The rows of D fall into 3 groups, which share some directions, and each row is roughly a mix of its group's hidden directions.
D, 101 rows:
[[  3  -1 -21  -1  17  -4  -3 -16 -18   7]
 [ 30 -11  -5  10  -7 -12  -3  -6  -7   4]
 [ -4   4  14   9  11 -14  16  18 -10  12]
 [  4 -23   6  -3   3  11 -13 -17  11 -12]
 [ -9  -3  21 -18  -1  -1  -9 -22   0  -2]
 [ 16  -7  14 -19   3  -9   5 -21   0   3]
 [ 24   7  -9 -16   7   2  -1 -18  -5   8]
 [ -7   1  19  17  -9   9   6 -18  11   9]
 [  0 -17   7  -6   3 -12  15  15  11  18]
 [  2  10 -19   0  12  13 -16  18  -7   1]
 [ -8  12 -26  13 -11  -2   1  14  -5   3]
 [ -5   2  29 -11 -11  -2   1   5  15   4]
 [  2   1  -1  -9  24   9   6   7  20  14]
 [ 10  -4  18   2 -16  10 -16   7  17  -3]
 [-16   3   7   6   3 -13 -10  11   5 -25]
 [-11   9 -11   7   6  -7 -11  27   5  10]
 [ -9   4  -3  -7 -11 -19  14  -2  -6  23]
 [-16 -16 -12 -11 -12  17 -13   3   3   2]
 [  5   3  24  -8 -24   0   6   9  -1   5]
 [ -3   8  -5  17  15 -14  23  -1   6   7]
 [-14  -5  11  -6   4   8   5  11  11  26]
 [  7   2  -3  -8  26   2   9   8  22   3]
 [ -4   3 -20   4 -15 -13   5  14   6  18]
 [ -4  -1  24  -7  11   7  18   4   7 -15]
 [-14 -15 -12  12   4   7 -10 -21   1 -12]
 [ -8  12  11  25  10 -10   7 -10   0  11]
 [-15  10  -6  -7   4   4 -23  -9  -9  17]
 [ -5 -16   7   8   3  14 -22   5  16   4]
 [ 24   8   9 -15   7  15  -7  -9   9   0]
 [ 16   4  25  10  13   3 -11   1 -11   2]
 [  7  -1 -22 -19  -3 -18   4  10  -7  -4]
 [  8  12   3 -13  22  -1  19  -8 -12  -1]
 [  5 -16 -24  10   8   8 -11 -11  -3  -6]
 [ -1  14  16  18  -8 -19   6   0 -12  -7]
 [ 13  -4   8   7  29  -9  -7   7   2  -7]
 [ 13  14  10 -14   3   1  11   9  21 -11]
 [ 12   3 -17  16   8  -5  -1  15  -7  18]
 [  2  18  12  -2   7  -3   4  18 -10  21]
 [ 15  -4  -6  -7   9 -18  19   3   7  18]
 [-20   6  10  24 -12  -1   5  -2 -13  -1]
 [  9 -10   6  -6 -28   8  -3  -5 -14   7]
 [-10   6  -1  17  18 -18 -11  -4 -13   4]
 [ -6  -2 -23 -16 -10  -9  12   1  15  -5]
 [-14   7 -10  18  11  12 -17   9   2   8]
 [-18   4   5   3   9  12 -10  11 -11  22]
 [  0  -2 -18  -3   6  24 -19   5  -4  -7]
 [-19   5 -13   8  -7   8 -10  10   4  22]
 [ 20  -3   4 -14  -1  -3  13 -17 -11 -14]
 [  3  19 -22   2  -5   0  -9   8  -5  20]
 [ 13   1 -17 -20  -2  -7   5   1  15 -17]
 [  7  -9   5 -12  -2  10 -15  -3  -9  26]
 [-10 -18 -21  -6 -11  -5  -7  -2  11 -13]
 [ 16   2 -10  -3  -8  16 -12 -15  -9 -16]
 [ -9 -21 -17  14  11 -13   6   0  -8   6]
 [  3   9   4  18 -11  -6 -20   5 -20   2]
 [-14   7   0  14   0 -25  16   2  -2   8]
 [-20   5   9  20  -1  -1   2  -7   5  21]
 [ -4   8  -4  -6   6 -15   4   7  -1  31]
 [ 15 -13  16 -13   1   5   7  -3  23  -2]
 [ -3   9 -30  11  -5   1  -1 -14  -1   9]
 [ -2  14  -2 -17   8  25  -4  -4  13  -5]
 [  5   2  11   0  19  19   8   1  -1 -22]
 [-16  -9 -18   6 -10 -13 -14 -10 -10   9]
 [ -8  10  13  -5   0  -6   2  21  -5  24]
 [ -2 -27  -7  19  -7  -7  -2  -1   0 -12]
 [  7  16 -10  -1  20   1  14  -2  18  -9]
 [ -6   9   7  -9  -1 -11 -29  -3 -14   6]
 [ 14   0   3  -5 -11  -1 -25  -8   5  18]
 [ 12  -2  -6   6  -8  23  -8  -9  14 -17]
 [-10 -12 -13  -3   0  11 -20  17   9 -10]
 [ 12  15  14   3  16 -18  11   6 -10   1]
 [ -5  -7  20  10 -13 -10  11 -12  18  -2]
 [  7  -9  -8   9  22   7 -14  -3  -1 -20]
 [ -9 -12  -6   8  -1 -11 -13 -19 -21  -4]
 [  6  -1  23  -3  14   7 -20  12   3  -7]
 [-21 -12  -2   4  15 -15  -2  10   3  15]
 [ -2 -22  12  23   4  -4   2   6 -13   4]
 [ 13   3  -3 -20   4  17   5  -9  19  -6]
 [  8 -14 -17  14  -6 -12  -4  10   4  19]
 [ -7 -19 -19 -19 -11  -2  -7   6   3  -9]
 [ -1 -12  17   9  -3   9   4 -26   6 -10]
 [ -7   5  -2  -9  14 -16   4  -8 -12  24]
 [-17 -19   3   9   7   8 -15  -2   9 -16]
 [-19 -14  11   3 -17   2  -9   4  17  -7]
 [  4  -7   3  19   0 -15   7   3  -6 -26]
 [  0 -14  10 -16 -20  18  -3   9   6   5]
 [ -4 -14 -19 -11  -3  19 -15  -1  -3 -10]
 [-15   9  -8   8  25 -12   4   5  12  -6]
 [  1  -8 -13  -7 -24  -2   4   1  23   0]
 [ -9  -9 -10   5   8  24 -20  -1  -1  -9]
 [ -3 -21 -12 -11 -14   0  -1 -14   7 -15]
 [  2  11  -7 -10   2  25 -16 -13  -3   7]
 [ 11   5  -8   9  -4   9  -1  25  16  11]
 [ 15  16  19  -3  20   8  -3   5   9   3]
 [ -5 -18   9   2  -7  14  -2 -23   6 -12]
 [  2  15 -22  -7  -1  -2  -2  16 -10  17]
 [-16  11 -23   5  -7  -5  13 -13  -2   9]
 [ -4   5 -11   7  -3  19   0 -24 -11  13]
 [  7  13  20  13   1 -23   7   4  -7  -4]
 [ -6  -2 -19   2 -21   3  21  -6   4 -10]
 [ -2  -1 -27   3 -15   6 -13   5  12   9]]
One row of each group comes first, with its name. Which group is each row after those in?
[  1  -4  13   8 -10  19   4 -26   5   0]
(128)
[ 25   5  -3 -11  16  -9 -16  -5  -4  -4]
(12)
[ -4   8  14  10 -14 -10   3  25   4  11]
(49)

[ -5 -21   1 -11 -22  -1   4 -11  13  -8]
(128)
[  3  12 -22  13   2  -7  -2   8 -19  10]
(49)
[ 21  -4  17   8  13   7  -3  -5 -12 -15]
(49)
[ -3  -4 -19   6  20 -21 -10  -4  -5  -7]
(12)
[  7  -3  -6   6  -8  20 -24   5  15  -2]
(49)
[-8 20  5  1  2 -7 22 17 -9 -1]
(49)
[-17  13  -5  23  16   0   8  -3   3  -9]
(12)
[ -1 -15  -2   8  -2  13  -6 -21   9 -20]
(128)
[ 11   7   5   1  18 -17  -2   8   9 -22]
(12)
